0: tensor([-0.42,  0.10,  0.42, -0.04,  0.78,  0.23,  1.89, -0.26, -0.08, -0.68,  0.20,  0.38])
1: tensor([ 0.46,  0.09, -1.33, -0.80, -1.02, -1.19,  1.88, -0.33,  0.45, -0.93,  0.62, -0.69])
2: tensor([-0.36, -0.59, -2.75, -1.44, -1.52,  0.96,  1.16,  1.94, -0.30, -1.38,  0.94, -1.65])
3: tensor([-0.29, -0.04, -1.01,  0.62, -0.34,  1.32, -0.26,  1.26,  0.21,  0.88, -1.37,  0.26])
4: tensor([ 1.88,  1.25,  0.20,  1.07, -0.34,  1.81, -0.53, -0.20,  1.43,  1.14,  0.39, -0.85])
5: tensor([ 0.96,  1.01,  0.06,  0.66, -0.59,  1.05,  2.55,  0.17,  1.17,  1.12,  1.68, -1.20])
6: tensor([-0.12,  0.15,  0.77,  1.46,  1.43,  1.62, -0.38,  0.71, -1.00,  0.74, -0.69,  0.99])
7: tensor([ 0.19,  0.09, -1.32, -0.46, -0.75, -0.78,  2.67, -0.04,  0.53, -0.79,  0.53, -0.58])
8: tensor([-1.15, -0.13, -0.53, -0.06, -0.06,  1.28, -0.03,  2.45, -0.51,  0.36, -1.23,  0.23])
9: tensor([-1.40, -0.18, -0.53, -0.79, -0.28, -0.14,  0.39,  1.03, -0.70, -1.46, -0.81,  0.01])
10: tensor([-0.11,  0.17,  0.45,  0.00, -0.33,  0.48, -0.27,  1.42, -0.39,  0.95, -0.55,  0.10])
11: tensor([-0.42, -0.20,  0.59, -0.01,  0.97,  0.63,  1.88, -0.15, -0.29, -0.95, -0.31,  0.56])
12: tensor([-0.41,  0.05,  0.62,  0.18,  1.14,  0.41,  2.09, -0.39,  0.11, -1.19, -0.65,  0.63])
13: tensor([-1.43, -0.25, -0.51,  0.85,  1.43,  0.38, -0.88,  0.71, -1.04, -1.05, -1.81,  1.53])
14: tensor([-0.86, -0.33, -1.38, -0.14, -0.24,  1.08, -0.09,  1.59, -0.48, -0.66, -1.20,  0.02])
15: tensor([-0.90, -0.13,  0.80,  0.44,  0.63, -0.03,  0.53, -1.08, -0.23, -0.37, -1.27,  0.61])

tensor([-0.14,  0.25,  0.56,  0.60, -0.12,  0.76, -0.25,  1.18, -0.33,  0.97, -0.50,  0.15]) : 10 3
tensor([ 1.43, -1.08, -1.48, -1.09, -1.06, -4.68, -3.27, -2.58, -1.37, -2.09,  0.43,  0.53]) : 1 9
tensor([ 1.80, -0.11,  0.14, -0.14,  0.43, -2.73, -3.98, -3.69, -0.31, -1.85,  0.95,  0.84]) : 15 1
tensor([-0.22,  0.26,  0.56,  0.44, -0.11,  0.82,  0.21,  1.11, -0.37,  1.13, -0.34,  0.15]) : 10 3
tensor([-0.04,  0.35,  0.59,  0.03, -0.13,  0.30,  0.13,  0.28,  0.38,  0.71,  0.19, -0.24]) : 10 0
tensor([-0.62, -0.16,  0.60,  0.38,  0.45, -0.22,  0.49, -1.11,  0.00, -0.18, -0.76,  0.33]) : 15 0
tensor([-0.39,  0.02,  0.39, -0.09, -0.42,  0.94, -0.33,  1.16, -0.02,  1.06, -0.50, -0.16]) : 10 3
tensor([-0.23,  0.28,  0.51,  0.20, -0.48,  0.66, -0.09,  1.23, -0.12,  1.35, -0.41,  0.17]) : 10 3
tensor([-0.15,  0.34,  0.61,  0.08, -0.32,  0.65, -0.20,  1.28, -0.34,  1.33, -0.45,  0.01]) : 10 3
tensor([ 1.92, -0.17,  0.04, -0.06,  0.28, -2.79, -3.93, -3.54, -0.53, -2.03,  0.92,  0.77]) : 15 1
tensor([-0.20,  0.25,  0.12,  0.00, -0.41,  0.61, -0.45,  1.37,  0.12,  1.17, -0.19, -0.13]) : 10 3
tensor([-2.13, -0.42, -0.07, -0.25,  0.09,  0.53, -0.31,  2.73, -0.44,  1.19, -1.51,  0.27]) : 8 10
tensor([-0.48, -0.14,  0.69,  0.37,  0.49, -0.10,  0.97, -1.31,  0.04, -0.36, -0.85,  0.28]) : 15 0
tensor([ 0.40,  0.27,  1.33, -0.30,  0.34, -1.05, -0.65, -2.67,  2.52,  0.88,  1.82, -1.69]) : 4 5
